data =
126	131	129	125	121	124	134	129	128	126	121
118	127	131	140	131	124	137	123	104	118	150
121	132	128	131	119	127	139	129	118	116	131
128	129	128	123	124	124	130	128	133	130	119
131	125	128	128	134	130	122	127	132	134	130
127	129	128	120	120	121	132	128	134	131	113
126	130	129	127	124	126	132	129	127	126	125
131	122	121	124	132	129	123	127	125	131	131
130	124	128	130	128	127	126	130	128	125	129
data[0][0]	126
data[-7][4]	119
data[:, 0]	[126, 118, 121, 128, 131, 127, 126, 131, 130]
data[-3][-10]	130
data[:, 1]	[131, 127, 132, 129, 125, 129, 130, 122, 124]
data[2][8]	118
data[4][-3]	132
data[-1][5]	127
data[-4]	[127, 129, 128, 120, 120, 121, 132, 128, 134, 131, 113]
data[:, 6]	[134, 137, 139, 130, 122, 132, 132, 123, 126]
data[-9][7]	129
data[3][-4]	128
data[-7][1]	132
data[2][10]	131
data[:, 9]	[126, 118, 116, 130, 134, 131, 126, 131, 125]
data[-4][5]	121
data[-3][-1]	125
data[2][2]	128
data[-8][-9]	131
data[4][4]	134
data[1][9]	118
data[5][-10]	129
data[2][-2]	116
data[-1]	[130, 124, 128, 130, 128, 127, 126, 130, 128, 125, 129]
data[0][6]	134
data[:, 2]	[129, 131, 128, 128, 128, 128, 129, 121, 128]
data[1][6]	137
data[7][-11]	131

W =
array([[112, 138, 128, 118, 146, 138, 128, 140, 119, 128, 128, 102],
       [157, 125, 137, 132, 110, 116, 127, 112, 132, 132, 137, 134],
       [123, 121, 120, 138, 119, 123, 126, 126, 134, 129, 122, 148],
       [132, 126, 136, 139, 120, 122, 131, 110, 131, 130, 127, 120],
       [117, 134, 114, 136, 129, 136, 125, 125, 127, 126, 128, 146],
       [152, 128, 139, 124, 118, 120, 129, 118, 130, 132, 137, 127],
       [106, 147, 120, 129, 139, 139, 120, 145, 128, 126, 130, 108],
       [117, 122, 118, 140, 122, 127, 127, 128, 136, 127, 117, 151],
       [154, 135, 138, 110, 128, 124, 138, 135, 122, 123, 135, 126],
       [117,  99, 123, 144, 122, 123, 124, 108, 130, 133, 117, 147],
       [121, 104, 130, 136, 121, 122, 127, 108, 130, 131, 122, 140],
       [112, 143, 111, 132, 135, 144, 122, 130, 123, 126, 131, 145],
       [135, 121, 138, 100, 138, 127, 129, 157, 123, 126, 133, 111],
       [134, 123, 135, 149, 116, 117, 128, 104, 135, 130, 121, 124],
       [128, 125, 131, 102, 141, 131, 128, 152, 123, 126, 130, 112],
       [111, 141, 119, 136, 134, 136, 121, 136, 127, 126, 131, 117]])
W[0, 0] => 112
W[15] => [111, 141, 119, 136, 134, 136, 121, 136, 127, 126, 131, 117]
W[11, 7] => 130
W[12, 4] => 138
W[11, 6] => 122
W[10, 10] => 122
W[:, 6] => [128, 127, 126, 131, 125, 129, 120, 127, 138, 124, 127, 122, 129, 128, 128, 121]
W[4] => [117, 134, 114, 136, 129, 136, 125, 125, 127, 126, 128, 146]
W[9, 7] => 108
W[4, 10] => 128
W[6, 11] => 108
W[0, 3] => 118
W[2] => [123, 121, 120, 138, 119, 123, 126, 126, 134, 129, 122, 148]
W[:, 1] => [138, 125, 121, 126, 134, 128, 147, 122, 135, 99, 104, 143, 121, 123, 125, 141]
W[:, 7] => [140, 112, 126, 110, 125, 118, 145, 128, 135, 108, 108, 130, 157, 104, 152, 136]
W[:, 3] => [118, 132, 138, 139, 136, 124, 129, 140, 110, 144, 136, 132, 100, 149, 102, 136]
W[4, 3] => 136
W[:, 5] => [138, 116, 123, 122, 136, 120, 139, 127, 124, 123, 122, 144, 127, 117, 131, 136]
W[2, 9] => 129
W[:, 0] => [112, 157, 123, 132, 117, 152, 106, 117, 154, 117, 121, 112, 135, 134, 128, 111]
W[11, 5] => 144
W[14, 1] => 125
W[8, 9] => 123
W[:, 4] => [146, 110, 119, 120, 129, 118, 139, 122, 128, 122, 121, 135, 138, 116, 141, 134]
W[3, 11] => 120
W[2, 2] => 120
W[14, 7] => 152
W[10, 7] => 108
W[7, 3] => 140
W[0] => [112, 138, 128, 118, 146, 138, 128, 140, 119, 128, 128, 102]
W[12] => [135, 121, 138, 100, 138, 127, 129, 157, 123, 126, 133, 111]
W[:, 8] => [119, 132, 134, 131, 127, 130, 128, 136, 122, 130, 130, 123, 123, 135, 123, 127]
W[3, 2] => 136
